In the rows, zero is written as 128.
Turns, then the turns between two rows, first turn first; the first pair answered
A (before -> after):
[161 147 113 134 119 126 105 117 116 110 115 119 139 136 152 121  88 128
 125 142 131 117 126 132 142 142 108 116 110 105 151 121 128  79 104 132
 130 117 129 129 136 122 122 139 137 129 149]  ->  [153 147 112 130  96 130 118 117 121 100 126 126 130 139 143 115  91 135
 126 138 127 111 125 139 144 142 101 124 121 123 154 124 131  85 107 135
 140 118 134 123 138 113 133 146 126 120 157]
[ 71 103 148 121 128 129 146 129 139 138 162 141 123 150 115 150 129 138
 129 138 122 136 144 124 124 136 145 140 142 148 114 162 117 131 147 143
 137 131 138 117 123 124 104 116 132 121 123]  ->  [ 82 101 145 126 161 126 127 134 140 153 145 134 134 145 128 158 127 127
 129 145 125 149 143 118 111 140 149 128 126 119 111 154 110 131 137 137
 121 131 134 130 119 134  88 105 146 131 109]
[161 183  95  78 184 145  89 144 114 183  78 158 181 114 149 105  94 135
 112 151 151 138 125  77  78 103 150  65 124  81 107 110 129 124 122 123
 104  91 120 124 141 132 147 110 184 134 138]  ->  [154 216  87  66 136 151 109 147 116 147  84 153 177 104 111  69 104 139
 117 125 161 131 112  68  94 119 129  74 154 123 126 121 141 119 128 130
 123  88 137 103 160 106 179 145 163 117 161]
J (before -> after):
[116 122 104 107  99 142 152 144 158 109 128 146 125 108 120 111 176 155
 106 129 100 133 145 144 149 114 137 144 152 146 110 126 155 169 127 136
 148 150 131 112 131 102 164 138 121 132 135]  ->  [119 118  97 109 120 141 144 144 161  96 120 131 124 104 129 123 187 146
 103 131 102 149 152 147 144 110 133 149 135 141 108 125 146 180 127 128
 134 148 127 114 116 110 155 131 106 149 129]
[115 159 146 131 165 135 102 127 131 104  91 138 147 124  54 155 167  92
 134 135 105 139 140 113 115 149  76 149 107  95 136 136 129 123 133 136
 105  84 107 143 140 146 120  89  97 127  86]  ->  [111 169 153 136 146 132 105 127 122 105 100 129 147 130  44 147 150  89
 141 130 115 121 131 106 117 156  73 145 117 106 143 144 133 107 137 143
 106  77 109 132 145 147 121  95 102 116  89]
[ 94 176 138  92 113 139 138 119 141  94 146 104 135 129  75  94 141 115
 130  90 158 135 131 108 143 166  95 139 146 171 157 153 118 125 183 139
 121 115 163 105 116 124 136 155  71 142 139]  ->  [ 87 176 135  91 103 136 145 127 135 103 151 122 134 127  76  83 142 129
 133  96 150 127 124 108 146 163 108 132 162 172 154 153 130 132 182 143
 133 122 167 107 132 119 150 161  81 128 141]
[115 136 187 131 131 103 113 124 133 123 160  89  91 148  87 145 113 137
 148 123 151  93 106 153 161 142 111 136 128 143  96 116 117 132 136 113
 101 121 172 102  84 155  93 160  87 152 143]  ->  [110 142 190 134 115 107 120 128 127 133 167 106  90 150  82 132 105 148
 155 123 150  79 102 148 164 141 121 129 147 146  95 115 129 127 139 119
 116 122 178  99  98 148 102 167  98 134 148]
H (before -> after):
[109 145 147 114 149 146 135 154 168 139 104 150 114 114 130 116 128 117
 107 128 125 175 135 100  92 125 145 118 126  91 124 148  92 151 128 117
 111 136 109 133 152 146 109 100 157 110 105]  ->  [123 145 128 122  87 148 143 152 159 139 114 169 112 117 148  96 122 134
 115 135 103 132 128 122 119 124 146 124 146  96 120 138 114 149 115 130
 134 148 113 123 176 122 147 118 163  78 136]
[166 134 154 186 170 103  98  95 123 115 132  45 121 154 154 161  81  93
 155 105 148 134 110 110 171 124 115  91 134  87 118 160  92 159  84 128
  86 142 170 164 103  97 104 163 103 162 111]  ->  [172 167 148 183 138 103 106 103 109 118 127  62 132 146 139 126  65 102
 163  98 152 111  87 102 178 136 117  76 164  87 128 162 111 138  86 139
 112 145 181 158 138  86 129 187 123 135 123]
[136  81 102 141  47  81 122  98 154 149 133 129 131 121 111 161 156  94
 133 149 115 134  97 127 120 131 105 160 162 122 143 137  59 137  62 170
 108 110 122 105 117 117 167 125 151 122 172]  ->  [125  96 113 127 105  85 115 102 156 151 125 111 137 117  81 170 156  77
 124 140 137 178 105  92  92 142 103 147 153 116 147 147  43 133  77 159
  95  97 122 114 106 140 137 115 150 146 141]
[ 77  81 158 119 205 133 134 144 136 173 124 128 140 138 114 167 139 142
 109 161 112 160 131 124 103 111 162 101 132 106 110 150 144 162 156 105
 109 125 125 163  94 150  94  88 143 147  86]  ->  [ 88 136 146 117 127 135 152 155 110 178 122 157 150 129  97  98 114 164
 131 157 107 100  87 115 129 127 169  75 195 110 125 146 186 131 155 127
 157 136 145 147 161 119 154 129 175  94 120]
Now pairs of rows:
(two turns a pair)
[169 160 131 112 228 120 125 155 158 105  82 101 137  70  86  80 123 110
 135 149 135 163  99 115  79 131 116 144 163  94 179 138  92 201 117  79
 174  98 134 165 134 160 101 108 111 173 125]  ->  [175 115 117 141 103 117 153 146 161 121 123 150 119  97 152  72 118 166
 140 187  76  71 102 192 134 105 135 172 192 110 157 126 130 205  98 106
 205 127 124 140 151 116 160 124 117 115 180]	H A
[182 170 110 125 142 115  95 115 107 106  82  72 130 126 125 143 125  65
 137 100 186 118 126 110 134 120  80 114  83 105 148 123 127 106 101 115
 116 106 119 129 138 136 133 136 102 138 157]  ->  [118 119 133 125  52 123 147 106 133 110 148 110  92 152 119 153 137 135
 138 113 155  80 145 161 152 101  95 166 125 185 134 145 138 135 122 131
 141 119 118 104 121 106 154 143  76 112 174]	A A
[ 79 190 100 168 156 124 116 143 101 145 172 118 151 145 105 128 161 113
  90 101 187 153 129  91  76 190 116 112 130 105  78 127  98 106 133 121
  92 107 110 140  94 158  98 141  79 143 137]  ->  [ 70 203  97 165 119 129 138 146 101 140 187 137 149 147  88 102 156 130
  99  97 183 132 122  95  91 200 114 118 159 130  86 136 111 105 139 133
 114 109 120 127 111 144 121 158  83 123 153]	A J
[105 132 120  99 156 152 138 159 154 122 131 158 137 103 105 116 151 172
 101 116 110 183 137 148 117 126 135 149 144 170 115 129 128 196 132 109
 144 164 160 110 151 122 141 124 137 152 113]  ->  [104 120 121  99 148 153 137 159 158 119 132 158 133 106 116 119 156 173
 100 120 106 175 139 157 121 119 136 153 141 168 110 125 129 195 130 109
 141 165 153 111 144 119 145 122 131 150 117]	H H
[ 84 138 146  80  73 117 150 116 133 122 146 120 128 125  82 127 140 140
 104  97 119 118 122 136 141 127 142 115 157 192 115 155 144 151 141 136
 166 115 155 100 109  94 162 148  99 118 113]  ->  [ 85 128 130  71  98 131 142 130 146 120 136 132 134 108 100 127 163 154
  99 113 101 136 134 145 139 114 155 116 152 180 104 147 138 180 136 127
 166 133 154 113 105  92 164 138 100 135 105]	J J
